The same turns and mirrors carry the whole set onto itself, and each row onto the other rows of its family. Which rows share a family with each named row? Give them in list order.
These 30 rows form 5 families of 6 rows each.
q442: [ 11   1 -16   4  23  16   6   2   7   5 -27 -22  31   5 -22  27 -35]
q739: [ -9  -3 -14   8   3  24  21  11  32  17 -20 -28  21   8 -18  25  -6]
q296: [  2  12  12  21  20   3   2 -20  14  -9  19   9  23  -9 -11 -61   0]
q998: [ -2  10  10  17  31   7  -3 -28  12   1  25   5 -10  15  -7 -49   5]
q765: [-21  -8  16  13  18  11  18  -5  17  -1   1   9   9  13  -4 -53  19]
q803: [  2   0 -18   8  26  15  10  12  15   6 -32 -29  26   6 -16  20 -31]
q628: [  0   5  15  11  28  11  -3 -36   4   2  25  14  -8  21 -11 -39   6]
q356: [-20   7  24  18  13   3  14  -2   5 -14  14   8 -10  22  -2 -44  15]
q285: [ 15  17  -8  20  25  12 -11  21  29   0  -5 -27  40 -12  -5  17 -26]
q676: [ -8   1 -14  26  28  25  -8  34  22 -13  -9 -40  13 -12 -16   2 -24]
q359: [ 12   9 -20  22  13  19  -1  26  23  10  -4 -30  28 -13  -3  15 -31]
q886: [ 11   9 -20  11  28  11   3   6  14   3 -26 -30  31  -3 -18  17 -37]
q295: [ 12  11   0  24  23  -4 -14 -21   3 -25  32  21  -4 -13  -8 -25   0]
q218: [ 17   2  -1   5  16  23  -8  11  12   4  -7  -7  43   5 -16  40 -21]
q642: [-10   1  14  12  28  11   4 -26  11   4  20   9 -14  25  -6 -43  12]
q230: [ -6   7  27  11   7   7   6 -21 -12 -16  22  23   1  21 -13 -31   9]
q971: [-11 -21  -4   8  18  39   0  23   2  -7 -15 -16  13  14 -26  28 -15]
q615: [ -3  22  19  23  14  -2   2 -14   0 -20  27   8   2   4  -7 -49   1]
q851: [ -3  -3  -4  11  21  21   3  32  30   8 -20 -23  29  10  -1  27 -11]
q338: [-33  11  15  20  21  11   8  -3   1  -1  12  14  -5  24  -4 -34  24]
q185: [-17  -2  -3  26  27  -3   3   4  21 -17  13   6 -22   1   7 -35  17]
q8: [ 15   4  -8  16  21  30 -19   5  -3 -17   6 -16  29 -14 -34  22 -35]
q93: [ 15   9 -11   5   1  23   6 -13  17  10  -3 -13  36  -4 -32  33 -21]
q535: [  2  -7 -15  12   8  28   8  28  18  16 -14 -22  22   6  -3  29 -20]
q855: [ 20   3 -15  11   5  28  -3  12   7  12  -2 -13  33  -3 -14  34 -31]
q414: [-12  19  19  16  17  11  -4 -24 -16  -7  27  29  10  16 -19 -23  13]
q142: [  7  20 -21  20  10  14   7   4  37  10  -5 -37  30 -19 -18   8 -21]
q892: [ -2  -6  22   3  11  14   7 -30  -3  -4  13  30  22  14 -21 -36   9]
q649: [ -7 -16   8   9  16   8   0 -15  -4 -14  15  34 -15  17  -9  -5  18]
q826: [-16  32  10  31  26   1  -4 -11   4  -9  27   8   4   0  -6 -45   9]

Which other rows belong to the same family as q442? q998, q803, q628, q886, q642
Which other rows belong to the same family as q142? q739, q296, q765, q93, q892
Which other rows belong to the same family as q359? q356, q230, q615, q535, q855

The same turns and mirrors carry the whole set onto itself, and each row onto the other rows of its family. Which rows share a family with each named row? Give them in list order.
These 18 rows form 3 families of 6 rows each.
q19: [ 31   1  -3   0  -1  19   9   3 -16]
q581: [ 28 -44 -31  38  30   3  23  36 -11]
q217: [29 -6  2 18  1 25 10 15 17]
q721: [ 10  19 -16   6 -14   7   8  11 -11]
q330: [ 19 -50 -18  16  -3  20  28  13 -18]
q912: [ 12  18  -3  25  21 -17  32  44 -15]
q244: [  0 -56 -20  28  21   7  14  24  -3]
q41: [ 28  13 -11   6 -11  -6  14   9 -23]
q732: [  8 -59  -7  27   8   0  24  34 -12]
q58: [ -2   9 -23  14  31 -20  14  34 -30]
q595: [ 16 -19 -28  34  29   2  32  59 -30]
q412: [-16  11 -24  31  26 -14  16  34 -17]
q541: [ 17  23  -3  22 -12  -6  21  36   0]
q782: [-13  -9 -34  32  28   0   8  49 -25]
q160: [-19 -15 -22  27  16 -10  26  53 -29]
q56: [ 28 -31 -19  33   3  34  26  11   7]
q944: [21 -7 11 -3 -9  6 12  4 -5]
q61: [  5 -51   1  25   0  18  33  18  -4]

Which other rows belong to the same family as q58? q721, q330, q244, q160, q944
Which other rows belong to the same family as q541? q581, q217, q912, q595, q56

The same turns and mirrors carry the whole set onto itself, and each row onto the other rows of its family. Which rows share a family with each named row? Give them in list order.
These 15 rows form 5 families of 3 rows each.
q85: [  8  37 -10 -15   1  33 -25 -15  10  17]
q258: [-25 -21  -9 -17  14   4   1  17   8  25]
q391: [ 18  16 -22  -3   5  31 -39 -31   0  27]
q334: [  0 -27  -2   6 -32   1 -20 -16   2  -8]
q432: [-22  12  -2 -20  20  25 -23 -20  22  33]
q157: [ 21  11   6   1  14  16 -44 -16   3  32]
q547: [  1 -20  -2   8 -21   8  -8   0   7 -22]
q861: [-31 -27  -4 -14  18  -1 -16  -8 -11  28]
q790: [ 17 -15  -8  -6 -22  49  -6   1   2 -11]
q787: [ 22 -15 -11  25 -10  21 -27 -20  18  -1]
q927: [ -5  -9 -12  10 -17  35  12  -6   1 -17]
q460: [-13 -32 -11   0   2  41   3  10 -25  21]
q209: [ -9  39   0 -10 -10  22 -12 -21  10  20]
q844: [-10 -15 -29 -16  -8  18 -12   3 -31  43]
q952: [-12 -23 -16 -19  11  11 -23  10 -29  36]

Which other rows belong to the same family as q790? q258, q157
Which other rows belong to the same family as q391? q861, q927
Which other rows belong to the same family as q844? q334, q209
Which other rows belong to the same family as q460? q432, q787

The same turns and mirrors carry the whole set onto itself, and each row onto the other rows of its family. Which rows share a family with each named row? Give them in list order.
These 32 rows form 4 families of 8 rows each.
q211: [ 17 -19  18 -12   9  27   3 -17   2]
q216: [ -5 -38 -10  11 -15  12 -12  35 -31]
q575: [ -6   5 -17  13  -2   7  38  26  -1]
q558: [ 11  -8 -15  -9 -34  33  14  22 -39]
q915: [-10 -16   4 -33 -11  13  -5   7 -46]
q57: [ -4 -32  -9   8 -15  47  12 -14  -6]
q894: [  5   3   9 -10  -5 -25  16  16 -21]
q127: [ 20   8  -2 -33   0  15  25  14 -28]
q762: [-23 -16 -10 -36   1  18  13  -2 -38]
q811: [  8 -11  24   2  -4 -20  -1   1  -7]
q143: [ 29 -18 -10  28  -4  14   5  -8 -11]
q818: [-17 -50 -11  18  -3  21  -7  17 -11]
q573: [ -5 -35  21 -20 -18   4   0  35 -27]
q69: [-12 -30  13 -23  -7  19 -16  -8 -33]
q335: [ 35  -6 -14  20 -13   6   7   9 -26]
q253: [ -8 -15  12   2  10 -13  16 -14   7]
q45: [-16 -50  24 -10  -5  14   1  10  -5]
q152: [-27 -39 -30   9   3  21  17  20 -15]
q195: [-19 -24  -2 -29  -8   5  30  35 -27]
q443: [-30 -40   2 -20   6  15  30  10  -4]
q59: [ 12   5  -2  15 -18  -1  13  40 -14]
q592: [-16 -27 -28   1  -9  12  12  39 -34]
q25: [ -8 -14 -28  -7 -16  42  34   4 -22]
q227: [-10   0  -3 -10   9 -19  33   1  -7]
q962: [ 18 -11 -27  22   5  17  26 -10  -9]
q457: [-25 -28   0 -25   5  24   2 -17 -23]
q175: [ 14 -27   5   7 -33  38  -8   6 -24]
q591: [ 24  -1 -29  14  -4   9  28   8 -25]
q95: [ 11 -13  13  29 -12   7  -3  19   5]
q77: [ 32  -6  21 -19  -7  16  -5   7 -21]
q814: [  5  -5  -5 -24  16  26  33 -10  -4]
q865: [ -7 -13  -3  26   4  15  21   6  17]

Which other rows belong to the same family as q127? q211, q558, q57, q25, q175, q77, q814
Which other rows belong to the same family as q575? q573, q45, q195, q443, q59, q95, q865
Which other rows belong to the same family as q592? q216, q894, q811, q818, q253, q152, q227

The same turns and mirrors carry the whole set onto itself, and each row onto the other rows of its family. Which rows share a family with each named row? Give them in list order.
These 20 rows form 4 families of 5 rows each.
q703: [-20   3  31  39  23  -4  33 -15  26   6  29]
q574: [-17  16   9  33   8  18 -41 -25  16  10 -21]
q483: [-17  21  20  21  24  15 -45 -43  -7  17   8]
q644: [-11  20  14  40  34  12 -43 -26  -5   9   8]
q710: [-14  24  25  12  44 -20 -37 -12  19  13 -10]
q507: [-16 -10  30  41  -1  14  -1 -30 -18  12  30]
q94: [-20  23  32  -7  33 -19 -34 -30  18  20  -8]
q913: [-12   3  26  27  10   6 -42 -29 -23  16   8]
q701: [-19  13  36  11  37 -31  10  -6  38  11   4]
q978: [-25   6  27  16   6 -12  15 -11  50  10 -17]
q638: [-25  -1  21  41  -5  14  25 -21  36   7   3]
q560: [-20   5  10  52  -4  32  -9 -30  15   7   0]
q84: [-15   8  18  57  21  22   0 -27   0   5  31]
q426: [-25  11  42  -5  25 -26  14 -24  36  18   7]
q274: [-26   2  36  24  11   3  33 -35  22  13  32]
q733: [-21 -13  43  23   1 -12  28 -18   7  14  26]
q36: [-19  -3  46  -3  14 -37   4 -10  17  18   2]
q459: [-21   7  23  40  10  28  -3 -46  -5  13  33]
q416: [-20  16  20  11  14 -10 -26 -14  38  13 -32]
q329: [-14   7  36   0  20 -26 -39 -16  -2  20  -9]

Which other rows belong to the same family as q703? q644, q710, q701, q84
Which other rows belong to the same family as q426? q483, q94, q274, q459

The same turns and mirrors carry the whole set onto itself, and each row onto the other rows of its family. Which rows share a family with each named row? Give them in list order.
These 20 rows form 5 families of 4 rows each.
q300: [ 16  18  26   9  16 -23   2  10 -36   6  -3 -13]
q786: [ 16   5 -27  21 -13  16 -31   7  -8 -21  22  10]
q215: [ 29  30  21  -7 -17   0   4  -1 -17  -4  32 -19]
q586: [  2   7  16 -36   2  24   9  -5  -1   8  -2   5]
q795: [  5 -21 -13  15 -23   3 -16 -31  12 -14  14   7]
q15: [  3  38   8   7 -27  13   6 -15   7 -23  18 -21]
q921: [ 14  -9   1   2  24  -9  13 -34 -26   7   0 -14]
q473: [-14  -9  11 -15  -3  15 -11   4  10   1 -21  23]
q79: [  2  40  17   6  10  -2  20 -11 -21  -9  -3 -29]
q134: [ 23  14 -15   9  29   4  -6   6 -43  -3   8  -8]
q326: [ -5  -1  10 -27 -16  26  -6  -3  16  -2  -1  16]
q805: [ 12  12  10  16 -41  -2 -25   7   8 -17  24   5]
q740: [ 31  20 -20   1  -1  22  -9  -1 -24 -12  34  -8]
q764: [-17  20   2  32 -26   0 -15  -2  14 -28  -7  -1]
q589: [ -4 -27  -7  24  11 -16 -12 -24  -9  -3 -15   7]
q108: [ -2   0  15  31  -7 -24 -27  19 -10  -8 -12  10]
q415: [ -7  -2  17 -24  15  11   3   1  -6  10 -22  12]
q470: [ 22  -3  -4  -7 -10  10   8 -41  -5  -4  28 -14]
q983: [  8  -1 -23  30  16  -1 -28  15 -27 -12  -3  11]
q395: [-17  20  10  31  11 -16  -1   1 -12 -13 -27  -9]

Which other rows belong to the same family as q15? q79, q764, q395
Which other rows belong to the same family as q983? q786, q134, q740
Which other rows belong to the same family as q589? q795, q921, q470

